Where one turn sends some rows of the set: a few examples, then the rows asked
fik: +1.05, +3.03, +1.24, +0.68, +3.40, +1.18, +3.44, -1.51, +0.22, +0.75, -1.50, -0.94, -1.10, +1.70, +0.11, -1.93, +1.30, -2.38, +0.30, -0.29, -1.41, +5.13, -0.04, -1.82, -2.58, -1.17, +0.11, +1.46
buzer: +2.83, +0.85, +0.12, -2.21, +1.13, +1.20, -0.50, -2.82, +0.38, -1.45, -2.65, -0.48, +0.52, -1.33, +0.10, +0.21, +0.64, +0.41, +3.69, +1.19, -5.99, +1.66, +0.04, -3.35, -0.81, +1.10, -0.06, +0.62
Pegi: -1.71, -1.49, +1.34, -1.41, -1.59, -0.59, -2.45, +3.91, -0.74, +0.38, +1.66, -3.14, +2.75, +1.98, -0.31, -0.35, -0.14, +1.01, -0.58, +2.93, +0.74, -0.60, -3.42, +1.67, -3.00, -2.20, +0.84, +2.25
guso: +1.71, -0.02, +0.72, -2.87, +0.79, +0.34, -0.55, -0.94, -0.20, -1.55, -3.73, -0.36, -0.02, -0.90, -0.95, +1.59, +0.54, +0.83, +3.09, +1.08, -6.08, +0.11, -0.54, -4.45, -2.54, +1.58, +0.23, +1.21
tes: -1.14, +0.25, -0.02, +0.98, +0.99, +0.19, +0.06, -2.34, +3.95, -0.18, +0.21, +2.29, -1.53, -0.15, -0.51, -0.31, +0.88, +0.34, +6.18, +0.48, -1.91, +2.34, +2.46, -3.26, -0.11, -2.27, +1.34, +2.79
zur: -2.04, -0.08, +2.65, -3.21, -0.94, +0.61, -0.67, +1.17, +0.45, +1.86, +3.06, -1.52, +3.26, -1.82, -0.54, +0.07, -0.91, +1.41, +0.16, -0.38, +1.02, -2.47, -1.98, +2.00, -1.68, +0.85, -2.08, -0.96
pulid: -4.67, -3.68, -1.79, -0.69, -0.42, +0.56, +2.38, +1.93, +0.61, +1.99, +1.16, -2.14, -0.78, +2.01, +1.29, -0.34, +0.24, +2.15, +1.70, +3.19, -0.08, -1.67, +1.33, +2.35, -0.65, -0.64, -2.24, +0.81
Kage: +0.22, -0.06, -2.27, -1.54, -1.94, -0.55, -1.31, +1.86, -2.49, +2.62, +1.73, -2.49, -0.67, +1.04, -2.55, -1.36, +0.98, +0.55, +1.85, -0.55, +0.52, -2.96, +1.87, -0.86, +2.00, +1.86, -0.07, +0.58
Mip: -1.45, +0.30, -2.92, -2.10, -2.97, -2.68, -0.13, +1.49, -2.48, +3.95, -1.08, +0.35, +1.90, +0.39, +0.78, +1.10, +2.64, +1.27, -2.70, -0.47, -1.74, -1.00, +1.75, +0.91, -1.94, -2.13, +0.51, +0.69
Muvan: -1.33, +0.22, +0.94, +1.29, +2.15, -0.96, -0.57, -2.61, +4.08, -0.90, -1.59, +1.80, +0.66, -0.63, -0.14, -2.77, -0.27, +0.77, +4.90, +0.83, -1.99, +1.70, +3.56, -1.95, +0.33, -1.65, +0.20, +3.07
zav: -2.11, +0.71, -2.14, -1.14, -0.66, -1.10, -0.25, +3.90, +0.91, -0.85, +2.47, -0.28, +0.46, +3.57, +3.89, +1.43, +0.69, -0.78, +0.06, +1.31, +0.31, -3.19, +2.88, +1.70, +0.55, -0.54, +0.02, -0.04
Vozov: +1.95, -0.32, +1.28, -2.45, +2.17, -0.78, -0.24, -0.84, +0.31, -2.01, -2.67, -0.91, -0.57, -1.04, -1.27, +2.75, -0.82, +0.29, +2.58, +0.82, -6.17, +0.15, -1.81, -3.09, -0.95, +1.67, -0.62, -0.30
Gunil: +1.06, +3.05, +1.43, +0.10, +1.59, +2.02, +2.92, -1.60, -0.46, +0.55, -2.89, -0.37, -1.17, +1.96, +0.16, -2.05, +1.39, -2.02, +0.26, +0.64, -0.54, +4.47, +1.41, -2.35, -4.13, -0.35, +0.30, +1.60
bopo: -1.40, -0.06, +2.45, -2.98, -2.38, +0.69, -1.76, +1.32, +0.66, +1.06, +1.67, -0.49, +2.68, -1.50, -0.81, +0.16, +0.07, +1.10, +0.03, +1.24, +2.33, -3.26, -0.60, +2.29, -2.06, +1.58, -2.04, -0.70
Bik: -0.69, -0.33, +3.83, +1.22, +1.33, -2.51, +2.48, -2.49, +4.19, -1.90, -1.86, -1.75, -1.28, +0.00, -0.98, +2.78, +0.61, -0.59, +0.62, +0.81, -0.12, +2.82, +0.23, -0.56, -3.18, +2.16, +0.48, +0.68
fafir: +0.19, +2.69, -0.26, +0.17, +0.60, +0.46, -0.13, -1.50, +3.54, -3.03, -1.24, +0.07, -1.40, +2.93, -2.32, -1.33, -2.39, +1.31, +1.27, -0.01, -0.89, +1.70, -0.20, -4.84, -3.44, -2.73, +0.57, -1.68
nofit: +3.08, +1.93, +0.60, -0.26, -1.68, -1.70, +4.30, -1.87, +2.25, -1.78, -0.80, +1.41, -1.80, -1.31, +0.69, +0.42, -1.01, -0.65, -0.74, +1.97, -4.00, +1.38, -0.92, -2.07, -0.42, -3.28, -0.49, -0.24
Feb: -1.74, +0.81, -1.68, -3.39, -1.36, -3.75, +0.01, +0.36, -2.76, +3.87, +0.11, -2.01, +0.94, +0.29, +1.77, +0.57, +0.57, +2.88, -3.01, -1.03, -1.87, -0.84, +1.40, -0.56, -1.10, -3.14, -0.36, +0.80
Fad: -4.41, -2.59, -1.03, -1.00, +0.53, +0.39, +1.45, +1.86, +0.57, +4.01, +2.02, -0.76, +0.33, +0.83, +1.73, -0.09, +0.10, +1.67, +1.66, +4.58, -0.96, -1.89, +2.09, +2.11, -0.59, +0.02, -1.60, +0.23
Dipe: -0.54, +1.04, +4.21, +0.97, +2.11, -1.80, +2.42, -2.85, +2.17, -1.53, -1.85, -0.44, -1.63, +0.98, -1.42, +2.73, +0.50, +1.19, +1.03, +0.92, -1.26, +2.56, -0.78, -1.57, -3.50, +3.50, +0.10, -0.24
vin: -0.48, -0.17, +4.16, +1.69, +1.85, -1.46, +2.87, -3.00, +1.81, -1.88, -0.92, -0.18, -1.31, +0.01, -1.03, +3.31, +1.16, +0.64, +1.15, +0.40, +1.04, +3.01, +2.19, -0.40, -2.33, +1.39, -1.13, +2.13
Raf: +0.78, +0.33, +0.95, +1.99, +2.08, -1.45, -1.29, -1.70, +4.62, -1.43, -1.11, +1.73, -0.22, -0.64, -2.01, -2.97, -0.95, +1.33, +3.94, +0.07, -2.54, +1.77, +1.41, -2.33, -0.23, -2.31, +0.54, +2.83
fibe: +3.08, +2.00, +0.84, +1.42, +0.00, -1.83, +4.13, -1.50, +0.94, -2.01, -2.21, +1.37, -0.93, -1.88, +1.21, -0.79, -1.04, -0.75, +0.17, +1.82, -4.06, +0.08, -0.75, -1.50, -1.09, -3.39, -1.50, -0.12
povo: -1.81, +1.21, -1.32, -2.58, -2.52, -2.98, -0.47, +1.46, -2.55, +3.14, +0.65, -0.69, +1.18, +0.46, +0.87, +0.12, +1.82, +1.66, -2.05, -2.36, -1.71, -2.14, +2.38, +1.02, -1.62, -3.07, -1.33, -0.86
kuliz: -1.46, +0.93, -2.34, -2.73, -2.20, -3.84, -0.30, -0.07, -3.09, +3.93, -0.25, -1.21, +0.19, +1.24, +0.40, -0.27, +2.19, +1.78, -2.95, +0.66, -0.35, -1.31, +1.54, -0.55, -1.42, -3.36, +0.03, +2.13
Tak: -3.21, +1.21, -0.99, -1.07, +0.82, -0.58, -0.69, +3.45, +0.56, -1.57, +1.06, +0.49, +0.40, +3.12, +3.91, +0.77, +0.07, +0.81, -0.92, +0.25, -0.72, -3.25, +2.06, +2.00, -0.57, -2.95, -0.31, -2.22
Dume: -0.81, +0.74, +1.02, +0.49, -0.08, -0.49, -3.60, +2.54, -0.26, +2.84, +3.71, -2.75, +1.02, +2.74, -0.06, -0.53, +1.39, -0.05, -1.56, +2.70, +0.72, -0.79, -2.56, +0.64, -3.45, -0.95, +0.67, +3.09
Defi: -1.87, -0.57, +0.03, -0.89, -0.46, -1.97, -2.77, +3.51, +0.77, -0.74, +1.50, +0.49, +0.77, +3.37, +4.56, -0.78, -0.90, +0.04, +0.67, +0.86, +0.26, -2.66, +1.58, +1.11, -0.07, -2.70, -0.37, -2.80
Voviz: -0.18, +0.39, +2.22, -1.02, -0.53, -0.50, -2.77, +3.15, -0.86, +0.95, +3.61, -1.93, +3.04, +3.49, -0.69, -1.83, +0.43, -1.08, -1.09, +2.66, +0.18, -0.31, -2.64, +0.88, -2.01, -1.70, +1.94, +1.86
kir: -2.43, +0.03, +0.62, -0.94, -2.18, -0.14, -2.29, +1.87, -1.36, +2.64, +2.45, -3.55, +1.10, +2.30, -0.34, -0.86, +0.61, +0.27, -2.28, +2.95, +0.43, +0.37, -2.61, +1.73, -2.94, -2.13, +0.69, +2.93
Disez: -1.73, +1.39, -0.99, -1.91, -0.10, -0.02, -1.56, +3.73, +1.69, -1.73, +3.10, +0.35, +0.00, +3.81, +3.61, +0.06, -0.33, -0.44, +0.31, -0.58, -0.44, -3.51, +2.39, +1.30, -0.22, -2.21, +0.39, -0.59
sena: +3.37, +0.95, -0.05, -2.57, +1.45, -0.80, -1.17, -1.27, +0.94, -1.58, -2.15, -1.04, +0.23, -0.96, -0.37, +1.27, +0.29, +2.23, +2.80, +0.04, -5.76, +2.64, -1.46, -3.34, -1.25, +1.53, -1.49, +0.28
Dum: -1.41, -0.83, +1.47, -0.08, -1.28, -1.16, -1.26, +2.78, -0.78, +0.81, +2.22, -3.03, +2.45, +3.84, -0.89, -1.35, +0.93, -0.39, -1.56, +2.01, +1.09, +0.10, -3.19, +0.97, -2.36, -1.86, +1.56, +3.66
lel: -2.09, +0.35, -1.10, -0.27, -0.55, -1.18, -1.97, +3.39, +0.23, -0.81, +3.39, -0.45, +0.46, +5.13, +2.94, -0.53, -0.82, -1.61, +0.69, +1.05, +0.07, -2.94, +0.75, +1.17, +0.37, -1.50, -0.32, -1.45
tume: -0.37, +0.83, +3.16, +1.38, +2.07, -1.93, +2.73, -2.41, +2.00, -0.10, -0.56, +1.04, -2.02, +1.48, -0.63, +2.91, +0.28, +1.32, +0.11, +0.83, -0.44, +4.08, +1.16, -2.94, -2.66, +2.73, +0.53, +1.68
tabap: -1.18, +0.70, +0.80, -0.42, +0.93, +0.49, -1.51, -2.68, +4.48, -0.09, -0.98, +1.48, -0.29, +0.38, -1.86, -2.45, +0.34, +1.50, +4.81, +1.53, -2.99, +2.20, +2.76, -3.07, +0.68, -1.17, +0.46, +3.11
pon: +0.42, +0.72, +4.50, +1.69, +1.90, -2.22, +1.89, -1.82, +1.77, -1.83, -0.19, +0.37, -1.81, +0.01, -0.71, +3.34, -0.43, +1.34, +0.43, +1.83, +0.11, +2.84, +0.81, -0.72, -2.76, +3.18, +0.07, +2.00
sulo: -2.03, +1.84, -1.05, -3.06, -0.84, -3.85, -1.27, +1.70, -2.15, +5.21, +1.27, -1.67, +1.78, -0.02, +0.56, -0.79, +1.79, +2.25, -1.13, -1.52, -0.78, -1.51, +1.90, -0.92, -1.27, -2.28, -0.15, +0.91
Diven: -0.24, +0.25, +1.02, +1.87, +1.17, -1.17, +0.41, -3.52, +4.22, -1.45, -0.72, +2.42, -1.80, -0.62, -1.49, -1.41, -0.40, +0.92, +5.19, +1.30, -1.10, +1.84, +2.46, -0.91, -0.78, -2.01, +0.75, +2.49
zugo: +2.46, -0.34, +0.97, -2.72, +1.04, +1.33, +0.27, -1.58, +1.21, -2.77, -3.97, -0.16, -0.28, -1.46, +1.47, +2.05, +0.11, -0.76, +1.82, +0.72, -5.15, +0.97, -0.46, -3.58, -2.29, +0.44, -0.10, +0.77
Rus: +0.15, +3.75, +0.18, +1.01, +0.65, -0.06, -0.17, -1.21, +3.24, -1.53, -0.27, +1.45, -1.06, +2.37, -2.53, -1.53, -3.85, +1.57, +0.93, +1.92, -1.60, +1.35, -0.13, -4.51, -3.24, -1.36, +1.39, -1.49
zunab: -0.53, -0.82, -1.95, +0.10, -0.48, -0.99, -2.05, +2.45, -3.74, +2.81, -0.02, -2.39, +0.03, +0.93, -2.27, -1.24, +1.47, +1.60, +2.28, +0.50, +0.53, -3.16, +1.17, -0.43, +1.25, +1.49, -0.87, +0.03

Gunil moves to Kage
lel moves to Dipe
Where do these go?
Raf moves to Pegi
Voviz moves to Vozov
fafir moves to bopo
Dume moves to sena
Muvan moves to Dum

